In the rows, zero is written as 128.
The rows of Y fall into 4 groups, and each row is roughly a mix of its group's hidden directions; some rows fit no group.
Y:
[[ 88 169 160 140 112 149 122 124  94  95 133 100  87]
 [111 123 148 137 180 151 166 136 147 107 186 123 139]
 [ 83 155 160 135 120 122 109 114 127  89 134  90  79]
 [133  92 124 119 155 147 162  82 147 139 180 150 150]
 [ 97 156 167 134 124 134 122 108  83 106 117 119  70]
 [175  96  91 106 150 107 118 125 159 143  81 143 142]
 [ 97  70 145 151 108 109  91 117 139 136 102 109 164]
 [109 121 115  95 110 110 163 114 125 124  89 187  95]
 [ 95 128 115 105 135 107 160  99 119 130 105 182  81]
 [143 111 150 143 130 143  69 132 122 139 155  67 146]
 [117 124 139 104 141  53 131 141 106 112 124 133  80]
 [111  98 134 122 145 121 155 112 139 130  90 195  93]
 [108 129 106 117 108 138 193 126  74 121 155 133 149]
 [140 130 133  96 121  69 176 120 129 101 147 143  90]
 [106 116 164 150 124 144  72 117 134 155 133  80 156]
 [160 104  90  92 155 125 134 146 165 168 117 143 161]
 [180  88 108 118 142  91 126 123 167 124  91 144 145]
 [ 96 172 153 144 106 178 129 138  85 143 144 120 105]
 [ 76 146 100 103 111 117 162 114 109 117 106 171  99]
 [ 92 129  92  76 170 158 139 132 150 125 144 117 158]
 [ 98 152 109 117  96 129 175 119  64 122 143 115 132]
 [115 166 101 124 117 114 184 114 137 136  94 179 124]
 [137  88 122 123 152 127 158 144 123 137  90 192 100]
 [112 187 115 159  97 100 117 146  93 107 114 108 104]
 [149 150  98 117  76 125  90 119 119 153  76 140 118]
 [ 99  92 118 124 135 140 149 150 109 136  81 188 110]
 [125 126 121 131  94 145 198 101  84 142 124 125 153]
 [164  91 112 114 148  90 109 116 178 143  89 137 121]
 [105 162 136 126  92 108 112 139  72 109 110 100  89]
 [115 106 142 153 179 166 163 150 120 132 175 115 141]
 [164  98 112 126 131  76 110 121 177 100  96 117 130]
 [170 133 112 104 136 152 130 164 141 192  99 140 130]
 [139 145 123 111  69  95  76 124 126 135  92 145 110]
 [101 167 132 136 110 123  91  92 122 153 148  71 143]
 [143 103 131 161  86 179 134 146  99 162 139 104 150]
 [148 171 119 172 132 108  81 114 165 135 123 120  92]
 [ 79 100 126 129 142 131 130 121 103 166  84 170 102]
 [116 106 158 150 179 160 146 128 149 104 166 122 166]
 [113 117 149 145 178 154 171 141 131 112 181 110 140]
 [135 153  94  84 123 100 181 145 109 109 138 159 105]
 [136 141 110 110 126 116 186 132 148  81 125 179 113]
 [110 187 127 138 138 176 123 153 114 133 151  84 117]
 [148 150 100 122  71 130  96 126 106 158  80 125 114]
 [105  92 181 129 120 138  73 116 147 119 142  95 139]
 [168  87 122 113 151  89 120 108 163 131  83 148 118]
 [107 113 148 110  99 135 185 114  80 119 119 123 170]
 [145  93 149 102 162 142 107  97 186 146 134 141 155]
 [135 173 101 131  84 125 139 166  85 132  90 118 118]
 [159 137  95 107  79 110 108 112 125 149  82 161 113]
 [122 102 109 126 168 143 132  89 151 140 193 140 109]
 [165  89  98 123 139 105 118 119 183 110  96 131 156]
 [112 157 143  89  91 103 104 113 125 129 162  74 141]
 [142  69 140 113 168 139 117 117 155 124 174 155 112]
 [111 172 152 150  92 151 144 158  83 121 165 112 127]
 [ 72 154 136 126 127 142 145 127  94  91 179 108 137]
 [121 114 156 153 181 167 153 146 124 114 173 116 152]
 [124 174 124 118 106 113 108 122 113 159 155  67 156]
 [168 139 105  93 137 135 158 181 114 167 126 138 156]
 [ 89 100 123 145 119 144 192 118  80 130 139 113 124]
 [159 110  89 150 111 150 125 142 145 161 135 148 189]
 [ 76 162 130 121 132 140 122 119  64 134 153 115  99]
 [121 147  93 102 129 114 183 136 117  92 129 174  99]
 [115 109 144 122 138 141  89 170 101 121 171  76 144]
 [134 105 100 153 173 145 156 157 103 137 105 175 105]
 [154 100  89 103 152 129 136 136 141 183 128 159 166]
 [ 87 122 110 126 121 132 159 133  66 116 162 114  90]
 [103 167 140 141 106 176 148 154  86 136 166 124 143]
 [131 114  97  94 154 142 162 150 140 141 158 142 188]
 [128 160  79 130 161 161 131 131 102 163  85 108 116]
 [127 106 135 108 156 108 174 147 131 150 102 191 112]
 [108 140 131 135 109 117 121 196 101 112  76 110 126]
 [120 158 105 110 134 116 187 142 137  79 147 163 118]
 [138  97 133 116 158 115 168 132 140 127 104 194  98]
 [122 167 145 120 113 117 114 121 145 110 180  72 158]
 [155 121 109 130 169 135  90 133 196 149 140 145 125]
 [ 79 165 131 118 103 120 159 100  91 123 123  98 163]
 [165  93 131 101 151 149 135  93 168 149 154 159 154]
 [ 88 100 141 124 111 135 182 124  68 113 137 115 133]
 [165 178  96  98 117 128 178 102 129 115 112 132 108]
 [153 167 143 111 112 104 127 110 159 103 177  86 146]
 [118  95 154 103 107 141 183 108  93 123 122 131 174]
 [166 102 115 112 142  90 111 126 184 117  83 118 119]
 [ 99  94 151 150 181 138 148 118 147 105 142 100 168]
 [135 137 127 114 166 121  63 118 184 135 144 129 111]
 [153 121 111 126  76 120  82 128 110 159  83 154 124]
 [135 152 113  90 146  92 167 119 150 109 153 164  88]
 [106 116 119 147 171 173 176 128 143 136 165 104 148]
 [149  75 143 131 160 143 112  93 160 143 159 141  91]
 [129 116 125 158 177 122  87 145 192 127 139 135 116]
 [169  81 136 123 140 124 144 144 136 155  84 177 118]
 [139 149 129 141 160 115  74 105 194 136 138 129 127]
 [163  97 110 100 162 104 119 109 142 142  71 149 110]
 [ 97 117 136 143 193 155 158 130 148 117 165 111 149]
 [129 135 108 117 157 135 210 104 144 114 146 111 127]
 [157  99 131 166 154 145 121  99 188 162 122 135 120]
 [116 134 123 137 160 177 173 122 161 123 178 122 148]
 [104 116 171 127 153  84  97 114 150  78 118 121 148]
 [ 90 149 109 113 128 127 185 159 127  91 129 171 131]
 [ 94 177 120 115 112 119 107 160 121 134  77  92 146]
 [113  90 148 109 146 114 156 125 144 129  99 193 101]
 [150 108 138 133  69 112 121 161  79 154 136 132  99]
 [114 146  91 116 148 146 196 121 148 141 165 117 108]
 [ 97 150 138 127 111 132  84 107 120 116 167  66 137]
 [148 121 104 114  72  98 103 114 117 152  76 144 115]
 [ 81 163 129 120 130 130 119 124  65 145 154 114  94]
 [ 94 122 163 150 179 138 125 165 108 118 168  98 125]
 [125 111 122 174 169 148 150 125 136 152  87 178 121]
 [ 98  95 133 107 120 141 188 138  82 116 137 130 162]
 [ 72 155 156 135 123 134 131 112  96  84 157 105 103]
 [151  84 143 127 163 134 107  91 164 132 171 149 104]
 [144 118 137 110 152 105 181 129 158 109 123 188 107]
 [ 95 154 146 161  94 132 137 138  89 117 187 117 140]
 [135 169 136 111  88 112 106 107 140 123 159  71 154]
 [ 83 132 126 119 116 123 169 106  71 106 166 116 131]
 [135 158  94  95  92  89 108 113 135 139  90 149  94]
 [100  82 151 110 141 131 154 166 134 123 102 185 125]
 [122 100 116 123 159 127 169 150 118 125 104 193  98]
 [147  68 140 125 167 147 108 115 168 143 151 143 100]
 [ 85 170 153 147 105 151 128 131  91  96 152 100 106]
 [153 165 102 101 107 103  95 114 122 130  74 154 106]
 [138 157 136 110 114 142 115 202 120  91 132 111 100]
 [168  94  95 108 149  99 116 121 172 121  84 132 141]
 [ 88 119 127 137 139 111  92  71 124  93 109 115  90]
 [ 96 140 146 134  93 112 140 126  60 101 125 105  99]
 [134 161 137 114  98 120 106 130 135 111 172  66 159]
 [160  71 148 119 142 148 144  81 142 141 159 153 122]
 [ 76 139 153 135 125 132 139 114 135  64 165 103 129]
 [153 160 107 105  74 103 103 127 111 142  92 142  95]
 [156 162 114  99  80  95 101 125 119 128 100 156  95]
 [171 129 160 140  77 132 107 158  74 127 126 130 121]
 [160 102 109 109 151 130 109 115 177 131  66 134 121]
 [118  99 112 143 145 140 146 140 108 163  74 180 111]
 [ 71 161 136 125 127 118 115 118  87 105 154  96  93]
 [100 170 169 149 102 168 130 136 107  95 130 105  99]
 [133 141  98 108  74  95  97 114 126 149  80 136 107]
 [ 87 130 166 125 137 149 110 160  73 144  96 123 151]
 [102 162 157 168  87 151 130 135  99  92 154 107 124]
 [ 89 110 132 138 112 127 179 132  65 104 147 119 120]
 [148  86 122 124 172 142 120 112 171 137 177 156 118]
 [180 104 107 111 137 121 144 158 162 166 120 150 166]
 [150  94 111 115 150  81  99 102 164 134  87 130 105]
 [ 93 170 144 133  99  95 129 146  84  86 115 111 144]
 [129 132 109 118  84  99  76 119 121 147  70 135 118]
 [130 131 140 153 129 151  82 136 126 113 167  65 154]
 [129  70 118 155 140 167 136 111 147 151 122 140 179]
 [159 114 135 164 152 116  80 150 167 117 130 143  83]]

Each list below has two rows that fit no group; the rest each fit one group, if only roughly. Name those rows in the order they come.
- Q_939: [151 168 114 102 107 101 112 105 110 130 168  73 125]
- Q_941: [166 124 123 102 147 120  64 152 160 123 136 149  96]
- Q_653: [115 158 153 166  87 107 117 132  95  86 143  98 105]
- Q_756: [136  92 128  89 165 149 121 134 158 120 178 155 158]
- Q_344: [ 91  91 134 136 155 134 135 117 120 129  92 185  90]
- Q_535: [156 111 112  98 159 164 155 143 156 158 115 159 168]
- Q_800: [127 111 124 123 104  91  65 139 110 149  84 151 114]
- Q_10: [134 168 121 122  96 118 143 142  79 133 109  77  93]
- Q_768: [110 141 113 127  82  94 132 160  69 129 107 141 101]
- Q_954: [159 135 133 120 135 127  72 153 167 147  87 123  91]
- Q_391: [109 149 136 143  87 143  66 158 102 145 105 102 130]
- Q_689: [132  86 141 158 126 115  76 119 128 175 132  97 160]
- Q_968: [ 89 132 116 126 106 139 191 114  77 132 132 110 150]

Q_768; Q_689
- Q_698: [118  88 128  81 168 148 128  99 146 141 177 140 132]
- Q_239: [115 167 142 152  98 143 125 140  58 145 144 124 103]
- Q_100: [148 107 140 136  80 139 165 132  78 138  83 121 109]
- Q_893: [ 87 152 150 156 124 155 164 146  79 154 134 140 102]
- Q_232: [164 117 108 122 132 168 137 147 139 188 110 161 158]
- Q_723: [145 142 145 141 140 117  87  91 135 144 170  68 128]
- Q_461: [152  83 165 134 116 146  74 146 135 140 126  92 154]
- Q_983: [ 90 164 156 125 132 116 142 140 137  95 172  78 112]
- Q_501: [100 146 176 131  77 158 162 142  91 130 141 136 126]
- Q_384: [153 102 163 133 149 140 171 118 143  91 171 157 154]
- Q_206: [149 125  84  92 154 155 113 141 152 177  90 132 135]
- Q_446: [157  96 126 145 159 128 149 125 134 160  84 182 108]
- Q_326: [122 107 153 105 121 117  78 138  99 153 156  72 127]
- Q_575: [184 132 139 137 133 118  70 135 167 126 116 152 100]

Q_893; Q_501
- Q_363: [132  88 168 122 191 119 139 107 159 123 158 136 137]
- Q_806: [125 126 124 170 161 153  77 108 113 127 155  80 120]
- Q_738: [112 161 158  98 128  73  98 131 140  85 137 144 107]
- Q_184: [ 85 171 162 136 106 136 126 135  82 109 163 106 141]
- Q_236: [154 170 122 112 125 113 184 129 174 103 137 152 147]
- Q_567: [111 157 120 122 119 128  98 119 110 102 181  67 123]
- Q_959: [122 117 126 117  95 153 149 128  66 148 115 107  78]
- Q_521: [115 132  89  92 101 118 162 112 116  87 110 165  95]
- Q_811: [135  99 118 105 165 150 109  90 180 165 154 132 122]
- Q_654: [103 157 103 129 152 151 153 152  99 161 140  77  98]
- Q_163: [103  99 159 152 115 137  60 135 145 133 121 124 168]

Q_363; Q_184
- Q_940: [154 115 148  93 148 129  92 143 181 128 107 148 171]
- Q_745: [143 152 147 133  99 126 124 133 127  99 166  60 158]
- Q_948: [131 163 136 108 118 103 103  99 124 133 180  72 124]
- Q_94: [120 158 122 110 101 121 105 114 108 111 177  66 134]
- Q_965: [ 89 149 111 104 107 133 155 119  60 121 155 111 115]
- Q_194: [ 83 188 119 164 113 104 120 134 112 112 111  93 127]
- Q_186: [116 156 175 165  88 132 144 135 104  92 147 107 101]
- Q_14: [131 110 110 124 107  97  93 149  94 172  93 149  90]
- Q_484: [ 84 163 125  97  95 115 112 116 113 105 166  85 131]
- Q_108: [149  89 138 139 166 126 150 128 140 158  89 182 111]
- Q_835: [178 109 108  95 151 116 135 150 161 169  99 145 146]
- Q_77: [139 175 101  97  99 114 116 114 103 117 164  79 126]
- Q_33: [166 115  92 108 152 105 165 100 130 132  88 169 119]
- Q_219: [103 145 103 152  98  92 126 134 103 140  60 136 139]

Q_745; Q_219
- Q_770: [110 177 120 156  87 114 134 144  85 122  92 100 111]
- Q_743: [153 134 156 141 152 123  94 124 138 139 182  72 144]
- Q_558: [147 163 124 147 105 137 108 127 142 113 168  66 162]
- Q_679: [152 132 147 123 175 144 171 136 135  99 179 160 128]
- Q_261: [147 119 110 118 163 101  84  99 181 138 137 129  92]
- Q_334: [163 105 113  95 132  76 121 108 184 118 111 124 141]
- Q_667: [158 102 102 107 152 160 139 141 163 172 107 152 160]
- Q_338: [ 88 158 142 169 101 141 102 115 115  83 141  97 107]
- Q_760: [110 140 122 138 103 122 191 133  84 106 136 132 174]
- Q_229: [119 155  86 113  92 123  88 108 144 153  76 130 118]
- Q_600: [104 116 158 128 155 114 179 134 129  94 177  94 116]

Q_261; Q_334
- Q_645: [194 105 113 108 129  94 132 145 142 142  81 144 125]
- Q_696: [134 129 166 161 130 145  88 125 158 125 149  76 166]
- Q_764: [144  84 134 137 156 116 147 124 148 144  66 160 101]
- Q_532: [128  91 162 161 162 143  75 102 130 158 120 107 131]
- Q_820: [158 125 127 135 107 103  96 110 143 110 156  87 187]
- Q_690: [118  97 139 132 134 135 149 122 144 154  69 189 121]
- Q_787: [ 76 122 135 119 104 143  81 136  95 141 138  79 138]
- Q_12: [155  90 160 148 147 126  90 136 169 142  86 129  99]
- Q_415: [161 122 102 107 161 119 188 107 127 125 128 172 105]
- Q_769: [ 99 144 173 137 119 131 106 101 123 101 106 107  67]
- Q_178: [138  81 123 149 156 151 144  85 151 154 169 139 101]
- Q_932: [139  78 134 153 128 169 134 134 149 145 169 163 163]
- Q_552: [109 160 128 115 100 127 112 114 128  91 178  74 143]
- Q_719: [178 125 124 149 145 122  81 129 163 134 143 155  82]

Q_764; Q_820
- Q_292: [ 90 154 138 154 110 189 117 123  85 144 151 133 134]
- Q_448: [143 126 132 112  76 126 195 106 134 119 156  99 127]
- Q_517: [134 180 111 107  65 119 101 119 145 141 111 118 102]
- Q_785: [141 169 114 121 110  71 154 125 132 131  82 155 152]
- Q_929: [ 81 108 141 133 145 141 137 148  97 132  70 149  92]
- Q_646: [161 119 128 115 101 116 157 116 156 144  72 179 128]
- Q_599: [156 130 107 143 150 127  77 147 187 155 113 134 105]
- Q_945: [ 84 163 113 151 110 116 172 105  87 113 150 109 142]
- Q_878: [ 96 126 163 147 115 105 131 106 149  60 146 110 110]
- Q_503: [117 171 144 154 126 137 109 134 136 130 165  74 175]
- Q_69: [166  85 111 130 132  91 126 128 189 121 120 136 161]

Q_785; Q_929
- Q_643: [ 99 144 139 176 123 131 137 138 120 100 123 120  56]
- Q_419: [102 140  93 107 128 112 162 122  97 141  98 179  90]
- Q_107: [151 119 105  94 158 175 143 147 148 170 102 154 147]
- Q_119: [128 169 119  94  98 101 112  97 117 110 170  84 119]
- Q_721: [128 136  92 104 136  86 187 135 148  93 131 158 132]
- Q_4: [109 158 169 155  95 115 135 140 109  83 158  96 105]
- Q_350: [ 92 164 111 111 118  95 129 142 107 140 122  84  75]
- Q_995: [139  99 101 142 167 149 119 124 153 139 175 142  75]
- Q_639: [ 98 173 112 130 119 103  95 165  96 103 131 108  89]
- Q_539: [133  85 120 131 128  94  78 118 131 142  75 161 139]
- Q_66: [139 132 148 124  86 133  86 127 137  87 156  78 154]
- Q_991: [170  91 108 122 144 140 136 118 174 121  86 153 163]
- Q_272: [124 138 165 141 161 136  58 164 106 118 123 131 147]

Q_643; Q_721
- Q_279: [105 137 149 147 156 160 155 160 114 126 187  95 122]
- Q_83: [108 169 114 108 123 134 122 134 139 109 175  69 158]
- Q_708: [159 115 141  98 131  92 154  98 149 140 100 179  98]
- Q_81: [108 153 171 148 103 100 134 127  98  80 147 105  96]
- Q_637: [133 136 107 140 110 129 172 138 136 141  69 181 146]
- Q_210: [122 167 114  96 110 135 133 149 134 148  79 115 185]
- Q_514: [176 129 132 110 139 124  72 165 156 126 105 146  97]
- Q_777: [140 135 105 122 126 102 173 114 131 151  88 186 101]
- Q_496: [125 161 118 115  98 134 106 148 111 104 167  68 154]
- Q_797: [110 136 108 109  95 138 165 126  56 132 138 114 101]
- Q_126: [124 119 138 116 181  96 156  83 170 132 138 160 134]

Q_83; Q_126
- Q_386: [126  97 111 116 138 121 143 128  94 172  89 174  91]
- Q_733: [160 121 128 106 123  95 172 122 142 137  95 186 104]
- Q_889: [ 95  90 113 150 157 162 139 101 164 138 126 106 172]
- Q_280: [ 96 139 162 156 109  94 110 100 112  83 144 108  92]
- Q_362: [ 90 168 152 124 131 100  88 139 122  98 112  79 116]
- Q_38: [113 103 134 170 169 150  81 127 102 159 135  96 123]
- Q_818: [135 126  92 103 106 124 174 124 124 122  89 185 107]
- Q_67: [144  93 155 124 159 107 159 111 156  89 156 168 146]
- Q_455: [ 74 144 146 124 129 183 152 125  98 125 166 134 149]
- Q_867: [ 98 141 138 119 148  97  61 161 105 136 119 125  93]
- Q_482: [ 83 191 140 140 110 148 145 135  96 125 166 122 124]
- Q_842: [161 103 124 119 160 141  97 171 182 146 109 150 134]
- Q_30: [143 105 134 126 160 154 140 116 181 120 184 121  97]
- Q_314: [151  99 105  93 164 151 134 126 162 168  96 156 144]

Q_482; Q_30
- Q_616: [130 154  80 119 109 130 182 151 121 108 109 174 122]
- Q_102: [131 122 175 143 137 130 100 149 150 133 160  76 172]
- Q_114: [165 107 133 133 147 118  69 125 170 139  93 149 153]
- Q_481: [157 106 117  83 156 155 117 103 166 150 166 154 131]
- Q_845: [127 120 114 136  98 136 145 123 133 156  56 175 136]
- Q_368: [ 88 125 128  78 127 128 164 111  83 119 162 121 160]
- Q_89: [165 116 139 124 138 133  70 145 167 146  99 140  88]
- Q_304: [121 146 142 156 133 183  68 155 101 144 126 123 143]
- Q_445: [103 167 128 138  90 172 161 128  91 134 170 125 121]
- Q_534: [111 155 151 144 140 182 124 140 154 113 186 116 150]

Q_114; Q_445
- Q_42: [128 109 146 151 101 143  69 160  83 155 109 118 131]
- Q_250: [122 123 157 125  78  80  86 145  99 127 106 105 109]
- Q_227: [132 111 119 108 124 108 198 111 147  96 123 168 108]
- Q_635: [145  75 138 154 144 136 111  95 126 141 190 133 109]
- Q_288: [136 131 166 151 145 134 100 142 153 128 166  79 174]
- Q_504: [113 174 107 100  96 117 117 173  88 122  97 109 125]
- Q_573: [180  92 117 129 136 113 113 118 175 122  75 140 123]
- Q_601: [138 164 138 155 134 137 111 113 157  99 176  79 153]
- Q_694: [144 102  81 100 163 127 113 108 127 174  92 155 131]
- Q_576: [178 120 149 153 136 119  77 110 174 130 117 142 101]
- Q_97: [118 136 114 149 141 197 168 123 129 138 151  90 150]

Q_227; Q_635
- Q_230: [178 106 152 128 148 123  82 122 167 119 134 158  93]
- Q_549: [134  79 138 145 149 143 144 140 142 128  80 186 116]
- Q_63: [141 121  96  90 101 118 161 134 109 117  89 172  93]
- Q_474: [173 105 124 159 137 157  82 147 108 141 140  81 139]
- Q_788: [ 87 127 110 101 110 126 162  76 110 134 110 174 112]
- Q_672: [153 153 110 114 139  91 186 115 134 132 121 175 100]
- Q_729: [128  88 143 131 161 125 142 114 128 150  90 187  93]
- Q_609: [106 122 132 124 101 131 186 106  65 113 150 125 135]
- Q_875: [131 147 182 140 110 147 110 131 142  82 165 103 161]
- Q_780: [122 147 115 114  79 103 119 116 109 146  66 152  99]
- Q_836: [125 165 168 116 156 103 135 153 112  84 166 119  97]
- Q_22: [131 146 109  78 105  97 182 127 134 106 121 166 111]

Q_788; Q_780
- Q_146: [100 104 130 111 104 140 175  97  67 126 151 121 125]
- Q_273: [133  92  80 124 180 140 157 128 121 168 110 150 118]
- Q_936: [121  96  92 129 160 153 150 132 117 152  87 170  93]
- Q_123: [109 113 139 156 192 176 135 140 135 128 154 119 158]
- Q_692: [112 104 104 106 148 119 156 151  99 165  94 177 105]
- Q_566: [113 101 123 136 136 178 137 154 109 155  86 179 123]
- Q_399: [153 111 135 124 161 131  66 152 183 137 124 129 111]
- Q_923: [122 154 135 109 123 114 102 122 109 130 184  63 135]
- Q_638: [104 164 144 133 108 129 147 114 129  92 143  56 137]
- Q_345: [132  76 135 162 171 138 146 102 160 132 170 146 129]

Q_936; Q_566
- Q_910: [106  94 131 129 139  81  93 101 160 119  82 128 156]
- Q_527: [169  84  94 122 135  93 139 124 185 123 113 136 122]
- Q_848: [106 129 116 104 101 141 167  99  62 144 132 111 108]
- Q_74: [158 105 141 118 156 136 127  91 172 127 159 158 174]
- Q_949: [129 177  81 146  99 120 161 165  89 120 129 132 130]
- Q_190: [ 69 108 124 150  99 117 148  74 122 110 145 106 117]
- Q_276: [134 113 136 160 161 190 145 154 115 144 168 125 151]
- Q_428: [ 85 136 134 118 146  92 168 110 146  99 136  73 120]
- Q_644: [169 103 105 127 130 150 150 157 157 148 133 151 187]
- Q_817: [ 68 158 134 114 139 139 121 114 108  83 143  91 102]
- Q_468: [162 107 160 164 144 146  89 115 155 105 154  87 138]
- Q_705: [139 118 130 174 130 157  78 138 125 154 131  76 155]

Q_527; Q_190
